One vector is turned by the same rotation once a tick. Each row is the vector after some number of ticks, and that number follows the row.
The counts run from 0 to 262.
[118 146  93 122  60 158 126 121 132 137 113 152 139  92 148 134 105 169
 106 141 126 111 171 155 127 116  89 158  79 143 117 174 108 134 161 130
 106 143 157 129 149 138 119  70 108 142 143 139  90 118  76 119 125 138
  87 109  72 141 157 130 145] | 135
[117 112  99 111  73 141 115 152 147 115 112 144 126 173 147 138 114 136
 101 122  98 115 153 124 108 157 105 137 105 138 128 121  87 141 155 165
 107 146 160 160  94 131 136 131  99 142 181 122  95  84  73 105 125  94
 112 108  75 142 122 103 150] | 216
[127 144  78 105  98 158 144 142 161 156 156 126 151 137 175 163  93 101
 118 109 118 126 158 108  99 149 108 144  98 153 118  99 109 118 141 160
  80 144 185 149  87 134 121 117 108 147 164 100 106  71 124 120 152  88
 126 139  77 150 106 102 143] | 84
[105 141  99  83  70 134 102 154 163 141 118 111 134 140 151 164 106 137
 111 126 124 133 157 122  64 158  99 163 135 183 133 118  88 157 177 150
  88 138 159 153 112 161 126  89 109 135 151 128 115  86  99 119 135 126
 125 135  85 102 104 120 162] | 89
[122 160  54 134  79 152 116 113 129 174 157 113 132 128 151 135 124  98
 143 149 116 125 133 124  82 137 134 148  72 129 140 155 115 147 146 152
  77 118 164 163  92 119 103 130  87 131 126  93  65  82 116 131 115  91
 104 129  78 130 113 106 125] | 57
[109 150  62 173 105 202 113 118 122 162 159 116 148 107 149 133 107 138
 141 153 105 138 122 136 114 124 116 131  67 122 121 154 115 137 148 139
  89 135 137 147  98  89 130 121 109  86 155 109 107 107 122  99 110  68
 118 130  84 145 133 119 142] | 45
[115 131  94  74  86 131 124 145 162 141 139 146 133 136 153 160 106 109
 112 113  95 102 164 133  76 152 112 157 125 152 136 125  88 139 155 162
  90 148 177 154  88 150 106 109  99 148 166 122 118  73 104 108 150 112
 111 138  83 123  98 110 148] | 85
[124 138  91 101  80 165 118 140 171 157 149 118 143 137 151 163 114 107
 123 109 144 118 158 106  77 153  91 188 102 191 126 122 122 158 178 149
  68 132 164 137  99 150 122 121 129 149 146 120 106  85 101 128 136 107
 129 138  77 127 104 122 148] | 88
[108 116 113 122  82 179 125 125 151 135 127 153 143 140 155 130  98 153
  99 118 100 104 170 164 124 124  93 131  75 111 117 195 116 123 155 153
 118 143 143 148 108 130 113 103  95 123 165 137  99 101  66 126 127  89
  90 111 101 146 148 120 157] | 131
[137 131  89 110  97 162 143 143 179 161 142 134 127 135 146 182 108 124
 109 118 120 113 175 126 113 151 100 136  84 157  90 105 135 138 159 137
  87 141 146 120  71 138 115 108 137 144 173 121 111  78  86 129 141  71
 110 141  84 148 112 132 136] | 103
[126 125  77 123  83 182 153 154 180 156 164 110 150 132 130 154 108 131
 130 128 117 122 141 104  96 178  98 145  95 180 126 110 101 153 164 154
  70 132 133 113 102 134 147 102 128 107 174 114 116 110 118  95 130  93
 144 125  81 149 103 130 135] | 203
[134 139 104 124  66 157 140  93 137 147 128 140 133 101 126 145 100 126
 120 141  91 115 145 153  96 145 104 143  69 135 105 171 134 144 154 133
  96 151 102 113 101 116  96  81  94 120 152 136 108 116  64 132  97  96
  71 124  92 131 134 102 149] | 19
[100 145  94 147  95 179  67  98 100 166 141 129 123  92 132 142 110 156
 122 135 123 130 153 158  95  92  80 156  84 125 144 155  99 144 173 129
 143 142 138 122 120 122 112 107 117 103 147 104  74 111  83 102 106 112
  81 127  76 116 137 155 136] | 144
[122 117 110  86  69 153 119 131 144 134 133 162 126 122 144 150 117 159
 100  95 110  98 166 137  99 140  71 170  94 153 119 150  70 150 176 155
 121 144 153 121 115 130 130 104 103 141 176 133 116 111  77 107 134 126
  91 116  63 144 132 118 161] | 116
[131 147  71 132 101 152 130 134 127 180 163 117 144 105 159 144 108 126
 161 144 144 145 120 113  77 129  94 130 125 149 157 103  63 110 171 148
  79 126 149 111 124 125 125  82 110 101 165 114 110  92 118  79 105 115
 133 125  75 142 101 141 133] | 183
[113 164 105 125  92 157  99 101 127 153 134 128 136  67 144 126 107 143
 132 137 110 129 150 156 105  98  97 136 110 113 142 161  77 145 156 132
 117 135 158 138 153 135  87  51  96 102 150 108  81  90 118  94 125 128
 107 126  71 121 133 145 132] | 155
[136 116  86 126  84 157 154 131 163 156 133 122 141 133 140 156 109 128
 125 156 103 124 140 117  99 174 120 125  94 161  97  86 137 149 160 138
  63 140 136 140  83 145 132 100 124 135 170 120 113  77  91 124 114  82
 110 120  71 150 108 117 132] | 207
[129 137 120 106  90 155  82 129 140 148  86 108 133 106 138 164 113 164
 110 110 124 138 180 142 105 133  76 145 110 150 116 132  74 134 174 129
 126 132 131 116 130 142 109  68 119 107 183 120  89  94  65 121  90 116
  97 125  96 104 136 128 138] | 5
[134 173  72 139  85 172 128 129 134 160 146 113 154 105 157 125  96 121
 160 155  97 153 134 125 109 147 122 132  91 138 125 130 123 140 131 148
  61 115 138 165 124 125 119  92 112 106 135 108  74  85 140 130 142  89
 127 126  69 141 124 122 120] | 53
[120 132  66 100  96 129 108 147 157 158 143 127 119 130 138 167 107 125
 115 111 126 121 163 139  71 127  98 143 129 158 143  90  79 131 161 134
 112 146 180 136  86 141 102 114 122 122 162 120 108  61 116  94 135 126
 124 119  62 117  93 143 123] | 86
[105 144 106 129  73 153 131 155 150 131 111 151 131 156 143 134  85 157
 103 143  86 103 178 159 117 133  87 143  83 123 110 127 115 130 161 136
 102 169 157 165 100 149 123 109 104 146 168 133 114  82  90 125 142  99
 110 107  75 144 145 114 168] | 235
[112 162  43 161  87 160 114 149 125 175 143 117 160 126 163 158  77 117
 135 143 104 145 125 136 101 138 125 142 104 126 128 108 121 122 153 137
  70 134 152 162 100  84 136 112 110 101 162 103 127  87 145  99 123 102
 131 143  65 135 109 131 139] | 64
[107 120  90 113  52 144 116 159 161 117 124 144 135 146 135 136  98 170
  99 130 100 104 150 147 102 162  89 173 115 158 105 120  89 161 180 133
 107 164 150 142 119 147 139 115 109 140 168 142 109 102  97 113 128 139
 110 117  47 145 127 122 149] | 220
[127 122  96 113  72 141 116 146 163 129  95 114 137 133 110 160  99 164
  99 140  69 125 153 143  83 167 104 126 120 154 116  84  74 141 171 151
  94 140 143 131 114 137 119  88  99 105 193 127 117  82 113 100 120 108
 145 126  70 128  99 123 138] | 205
[141 134  98 111  89 181 126 118 147 161 137 118 142 116 151 170 124 116
 129 114 156 112 164 121 110 147  90 157  78 173 104 164 138 127 178 132
  95 123 129 110 113 149 111  72 136 147 155 126 100 109  65 115 107  97
  90 132  90 119 137 125 149] | 3
[127 130  65 153 106 165 129  90 123 162 157 124 132 117 133 149 112 146
 113 130 126 134 131 137 117 117  91 137  68 115 135 150  88 125 159 119
 106 133 146 108  87 120 102 108 101 103 155 107  76 113  72  90  96 114
  86 102  82 144 129 132 113] | 29
[105 153  91 110  96 142  88 161 143 159 127 110 107 137 137 149 105 135
 116 149  92 116 146 161  64 134 116 118 117 138 141 112  95 150 156 153
  91 135 153 178 101 132 101 108  92 102 176 120 110  56 116 111 128  98
 137 149  85 104  98 117 147] | 74
[109 150  79 108  76 153 116 127 141 151 176 127 139 105 158 132 111 106
 143 140 119 125 144 130  65 137 110 168 120 163 150 124 110 163 163 165
  63 129 165 162 119 144 123  87 113 133 127 109 107  82 136 112 153 112
 122 130  71 139 107 128 149] | 69
[119 115  79 117  48 160 141 149 146 132 157 145 130 156 146 138 110 146
 121 117 109  97 145 120 110 151 107 170  80 172 117 123 121 150 163 131
  86 156 145 130  91 132 145 125 117 154 149 132 111 121  83  98 113 113
 117 103  70 161 123 112 161] | 219
[117 124  86 179 101 188 103 162 145 154 124 123 135 156 135 159 104 171
 100 125 130 129 160 151 133 125  79 121  83 130 118 106 111 141 163 119
 119 152 147 143 114 137 147 115 125 107 178 104 103  96 105  98 126  77
 116 106  83 150 136 151 142] | 233
[133 146  68  84  90 146 150 125 152 163 141 118 147 126 143 156 107 103
 131 137 102 115 136 111 101 167 136 133  97 163 128 143 116 126 150 161
  61 121 152 130  72 115  97  98 107 129 146 103 118  86 118 101 128  93
 129 147  79 134 100  87 118] | 188
[121 126  98 135 109 166 119 111 158 173 142 118 124 113 129 193 122 143
 118 115 151 131 168 130  96 116  71 135  87 160 111 124  98 119 159 113
 129 146 147  88  93 157  95  71 127 107 174 108 100 102  74 105 102 109
  84 128  82 131 120 150 135] | 2
[119 130  75  90  88 129 133 132 147 138 118 123 131 125 127 155 114 123
 123 138  96 127 141 127  75 166 121 135 128 172 139 155  87 128 159 151
  81 130 147 141  83 132  80 108  75 126 159 133 111  72 109  95 118 111
 122 131  82 118 100  94 137] | 189
[108 147  55 157  91 187 100  95  98 164 156 114 138  96 151 130 127 127
 150 150 124 163 110 126  87 132 101 145  86 134 142 149 114 161 156 144
  93 126 135 142 120 101 124 103 115 117 139  88  65 114 108 126 100 104
  96 115  68 142 131 133 129] | 41
[136 117 122  98  91 172 142 146 187 123 145 138 144 134 167 152  94 134
 109 107 102 103 173 114  93 158  75 147 115 150 118 126  86 139 172 166
  80 124 157 140 118 142 130  91 118 150 177 116 123  87  97 114 142  89
 134 123  86 140 124 122 159] | 100
[111 148  37 150  74 180  89 145 112 172 158 100 140 134 153 148 115 142
 154 144 136 148 119 117  89 114 118 170 102 150 164 146  99 145 169 128
  75 120 149 154 111 119 119 122 121 102 138 104  89 112 124  87 105 115
 138 117  65 130 118 142 130] | 60
[135 136 106 141 112 199 118  92 138 147 158 129 162  87 153 166 107 141
 125 111 125 132 154 125 113 155  55 142  93 150 117 140  97 152 165 153
 113 129 128  80 113 103 143  85 130  97 171 103 105 130  87 103  98  95
  93 124  77 146 123 131 137] | 14
[131 124 128 131  77 180 108 120 151 135 133 130 119 111 162 122 115 137
 116 135 119 112 167 137  96 133  69 133  86 140 122 169 114 157 168 167
 117 129 138 150 153 147 138  91 112 135 164 122  76 105  49 132 127  96
  96 114  83 133 156 130 152] | 127
[111 179  51 124  63 182  99 152 129 159 150 104 148 130 166 124 103 128
 148 143 128 134 134 110 103 130 123 163 105 146 159 161 111 136 165 159
  58 115 152 166 130 114 125 129 121 117 148 104 114 112 135  99 122 107
 132 139  78 135 123 104 162] | 61
[113 141  82 155  74 161 119 138 155 147 134 112 167 135 145 162  98 153
 115 116 125 148 141 116 110 163  94 159  76 169 103  90 131 152 164 127
  92 139 135 133 110 131 176  94 143 132 165 123  93 115 102 116 134 117
 123 119  58 155 122 143 130] | 222
[115 144  53 168  85 152 127 126 115 179 160 117 139 117 120 135  92 146
 131 165  98 131 116 168  98 114 115 136  93 109 150 124  94 143 162 111
  91 143 152 128 102 117 103  95 101  82 156 120 113  95 117  93 108 133
 113 112  61 141 125 138 122] | 48
